Rotation paths and how fast each direction turns (degrees per step)
Each turn is a multiple of 5 degrees from 10 to 175, or 0.
Each row of a path follows its step; steps can be skipped.

step 4: [-19.0  19.1  18.9  26.2  25.9 -25.6  -1.8 -30.2 -38.0  -3.9  -8.7  23.0
   0.6 -14.6   8.6 -12.1 -20.3 -23.1  11.1 -23.8 -22.1  -6.4  36.8  -2.1
  -7.4   8.6  24.3   3.8   5.1 -11.3   3.4  -0.9  -2.5 -13.7  -2.8   3.6
   6.6  -8.6  -7.2   2.4  -9.5 -16.4 -14.8   8.0  29.8   1.0  19.1  15.6
  19.3  26.2   1.4 -16.5 -26.3   3.0  19.8 -20.5   5.9   3.6 -18.2  32.3
  -0.7 -20.2 -18.5   9.2  10.8 -16.6]
step 7: [-14.3 -10.6  -7.8  11.6  -4.1   3.7 -13.7  -8.9   4.2  -2.0  15.9  -4.8
  32.9  -8.0  11.4 -19.6  19.8  -4.9 -12.5   0.0   6.3  17.3  -7.4 -25.8
 -29.5   3.4  17.9 -11.9  -0.3 -28.6   6.2  35.7 -20.2   1.1  12.1   5.6
  11.5  -2.4  22.9 -12.8 -44.9  35.5  -9.0  28.1 -20.2  -7.3 -10.5   8.7
  -8.6  21.1  20.3  24.7  -5.7  -6.2   2.9   0.4   7.7   5.4   2.5  13.8
  20.3  -4.0 -26.2   0.0  33.8 -25.7]
step 10: [  4.4  31.1   6.0  39.1 -26.1 -18.7 -23.1 -25.7  -6.8  15.0  25.2  20.8
   4.1 -28.9  -7.9   7.2 -10.2  11.3   3.5   8.8  20.3 -26.0 -20.9 -20.5
 -10.2   8.5  -9.9 -15.4 -12.2   8.3  21.7  -8.3 -13.9   2.5  14.3  -2.9
   1.5  -0.1 -21.2   7.8  -1.8  11.8   5.5  18.2  32.4  31.8  14.6   4.7
  23.5  -8.2  28.0 -10.7  17.8  32.8   6.5  19.1  13.4  15.1 -16.7   3.2
   4.2   0.6 -15.3  13.3   8.7  -9.9]
step 18: [-14.7  -4.5  -4.2  33.7 -30.9 -14.4   1.2  15.8  -8.6 -15.3   9.3   0.5
  28.9  11.8  37.6   9.4  11.5 -25.9  10.1   1.3 -12.9   8.6   8.1   0.0
   1.9  -7.7 -15.7   3.5 -33.5 -28.5   7.3  -1.2 -28.4 -10.9 -16.6  14.1
 -34.9  20.8 -13.5  -5.4   3.6 -17.2 -14.8  -4.9  25.5   6.2  11.2   7.9
  19.1  -8.9  -8.3  -2.9   1.0 -11.2  -3.1 -27.8  19.9  -9.6   4.0  18.5
 -18.3   2.2   0.6 -26.2 -36.8  -9.7]
step 20: [ -9.4  -8.7  20.0  38.6 -17.8  17.4 -11.2 -20.1   5.4 -22.9 -19.5  -6.4
  26.5 -23.3  -9.6   8.2   1.8  -1.2 -13.6 -15.9 -21.6  -9.1   4.6 -13.5
 -17.0   9.9   3.4  11.6   3.2  -4.3   1.6  20.7  14.7 -23.1  -3.1  33.7
  34.5  -8.8  16.1  -5.3  11.8 -19.9  -2.8   2.3 -19.7  -7.6 -36.2   0.5
  -4.7  29.2  -0.7 -15.1   6.2   3.9  25.1   3.4  12.7  -7.6 -49.4 -19.8
  -0.4  -0.8  -8.3  14.6  -1.4   3.3]
step 21: [  6.0 -25.9  -8.8  21.2  19.6  -4.4  12.7 -10.0   4.4  -0.3  -6.6 -26.2
  26.5  15.9  12.9  41.0   0.7  -1.4   1.7 -20.5 -25.0  -8.9 -11.5 -28.7
 -21.7 -16.6  -2.0  24.4 -16.4 -19.3  -9.6   4.6  17.3  10.5 -18.2  22.4
  17.1  15.0   5.5  28.7 -27.5   0.9   2.2  -7.8 -21.2   9.6   1.8   2.4
  19.6  32.5  26.8  -1.5   7.3  16.9  18.7  -2.7  -4.9 -25.8  -8.2 -14.8
 -20.9  -3.3 -11.3 -12.2  16.0   6.9]
step 24: [-13.3 -16.8  10.9  26.1  -6.0  28.6 -21.1   8.4 -14.8  -6.8  33.8 -19.3
 -16.3  17.9 -40.7   6.8   5.0  -3.4  -1.7  -4.1   5.1 -33.6  -0.7  11.5
   2.5   9.7  -1.5  15.2 -14.4 -32.5  12.0   9.0 -26.3  -9.1  14.2  16.6
  -7.0  12.1 -26.7   9.8  -7.0  -3.9   9.7   1.3  15.4  38.4  14.0   8.5
  -6.9  12.0   3.5  17.7  33.1 -16.7 -23.8 -13.2  16.2 -11.2  -5.8  -8.7
 -11.9 -18.0  13.3 -10.5  16.9 -19.2]
step 25: [ -5.6  26.2  -3.8  20.8 -20.4  26.7 -29.5   6.6  -9.1   2.5  30.5  24.7
  13.0   3.3   2.3  15.7  -0.4  13.3  15.2  21.1  -8.2  -3.9  15.5  -7.0
 -14.8 -25.7   4.3   5.3 -14.8  15.5  -3.3  -8.2 -37.9  -3.5  10.1  -4.3
  13.1  -9.6   2.0  -1.8  16.7  -2.4 -10.6  16.8 -34.1  15.8  12.4  10.0
  13.2   8.9 -13.7   7.7  29.0 -17.4 -18.3 -22.9  23.0  -5.7  -4.2 -31.7
 -16.1 -16.1  -8.7   4.1  39.1 -16.3]
[  0.7  -1.9   0.4   4.1   3.8   1.8   6.1   7.9   4.8  -4.6   3.2  -5.9
   2.0   1.9   1.7  -3.3  -1.2  -4.0  -6.1  -1.7  -1.2  -4.7  -8.4   3.6
   8.6  -7.6   1.5   1.3  -2.6  -2.1  -1.0  -0.7   1.8   1.3   2.9   0.0
   3.5   5.6  -1.5   9.7   2.7  -4.7   1.3  -6.1   0.2   5.0  -1.4   1.4
  -0.7   2.8   5.2  -1.2  -2.8 -11.0   3.8  -1.4   3.6   0.8   3.5  -1.7
  -5.0  -0.3   3.9  -0.7  -4.7  -1.4] -> 115
[  2.0   6.6   4.8 -11.3   9.3  -2.5   0.6  -2.0   4.1   1.2   4.6  -1.9
   8.4   0.2   1.0   2.0   5.4   0.4   3.2   0.1  -1.0   3.0  -3.9  -1.3
   0.6   1.2   4.6   2.2  -8.2   0.5  -6.0  -2.5   2.9  -7.3   4.0   3.9
   2.4   3.3  -0.4  -0.5  -7.4   1.9   4.1  -5.2   0.7   1.3  -2.3  -2.6
  -8.1  -0.7   2.3  -3.3   2.6   8.6   5.4   2.6   0.6   2.0  -1.9  -3.7
   4.5   0.3   0.6  -1.3  -0.8   0.9] -> 55
[-6.3  3.0 -0.5 -3.1  1.8 -5.4  4.0 -5.9  3.1  4.5  4.2  0.6  4.7  4.7
 -3.3  5.7  4.7  0.6  0.1 -1.3 -2.0 -5.3 -5.8 -4.2 -6.1 -2.1  3.7 -2.5
 10.5 -7.2  2.8 -5.3 -6.2  3.0  0.9 -3.5 -0.6 -5.6  0.2 -2.0 -3.2 -0.6
 -5.5 -0.4  6.9  2.2  1.1 -0.6 -2.9 -5.7  5.3  0.9 -2.6 -2.9 -0.8 -0.4
  2.0 -2.2  1.6  1.0 -8.7 -6.5 -0.5  3.7  1.4 -4.5] -> 125
[  5.4  -2.5  -0.8   1.9   0.0  -5.4  -1.1  -0.6   2.6   0.3   4.8   0.1
   4.6  -1.1   5.2  -2.0  -2.5   5.0  -1.3   4.7   4.1   0.1  -1.3  -1.9
  -1.5  -6.9  -3.2   2.5   3.1   7.4  -8.4   0.1  -0.9   5.3  -7.0   3.2
   1.4  -0.6   1.9   4.9   4.3   2.6  -1.2  -2.0   9.5  -1.8  -2.7   6.4
  -6.3   5.2   2.1   3.1   1.4   1.0  -1.8   4.5 -11.1  -7.3  -5.7  -0.5
  -1.7   1.1  -3.3   3.7   4.0   1.1] -> 70
[ 2.9 -5.4 -4.8  0.2  5.2 -1.2 -0.7  1.8 -5.6 -0.1 -3.4  3.0 -5.4  2.7
 -3.4  1.1  3.4  1.2  4.1  0.1 -2.6 -0.9  1.1  4.1  3.9 -1.7  6.8  1.2
  8.7  3.8  1.5 -2.3  2.7  4.7  6.8 10.1 -2.4  3.9 -0.3 -0.2 -8.1  0.2
 -3.2 -3.5  0.1  3.4  3.7 -0.4 -2.7  9.2 -5.7 -1.9 -2.3 -0.3  3.0 -3.1
 -5.5  5.6 -2.9  1.3 -1.5 -7.0  3.1 -0.3  8.8  1.3] -> 40
[ -0.2  -5.2   1.7  -0.8  -6.3   1.0   5.6  -5.7  -4.5  -4.6  -5.1   2.1
   7.4  -0.6  -3.1  -6.4   4.0   2.2   0.6   2.5  -0.9   2.9   1.3   1.9
  -5.0 -10.1   3.3  -8.1  -2.9  -2.5  -3.9   4.6   3.4   4.4  -0.7   3.3
   0.6  -3.4   2.0   2.1  -2.7   3.2   0.1  -1.0 -11.7  -0.7  -5.8  -1.0
  -4.1  -6.8   0.4  -2.4   5.8  -1.4  -0.5  -4.8  -3.2   2.0  -2.6   0.6
  -5.7   1.8   4.4   1.1  -0.8  -4.3] -> 55
[-9.7  5.2 -1.7 -0.1 -2.6  4.8  2.2 -2.5 -5.1  5.1  0.6 -1.3  3.5  0.5
  4.9  5.6 -1.8  3.5  0.3  0.0 -5.9 -2.0 -4.1 -0.9  0.2  3.0 -2.7 -6.3
 -2.0 -4.2 -0.9  4.5  6.9 -1.8  3.4  2.7  1.3  1.9  2.1  1.5  9.1  4.7
 -2.5 -6.1 -1.2 -0.1 -1.5 -2.4 -3.1  5.5 -4.1 10.8 -5.1 -0.6 -3.1  2.6
 -7.2  9.0  2.3 -1.4 -2.1 -0.3 -4.6 -1.9 -0.1  2.3] -> 55
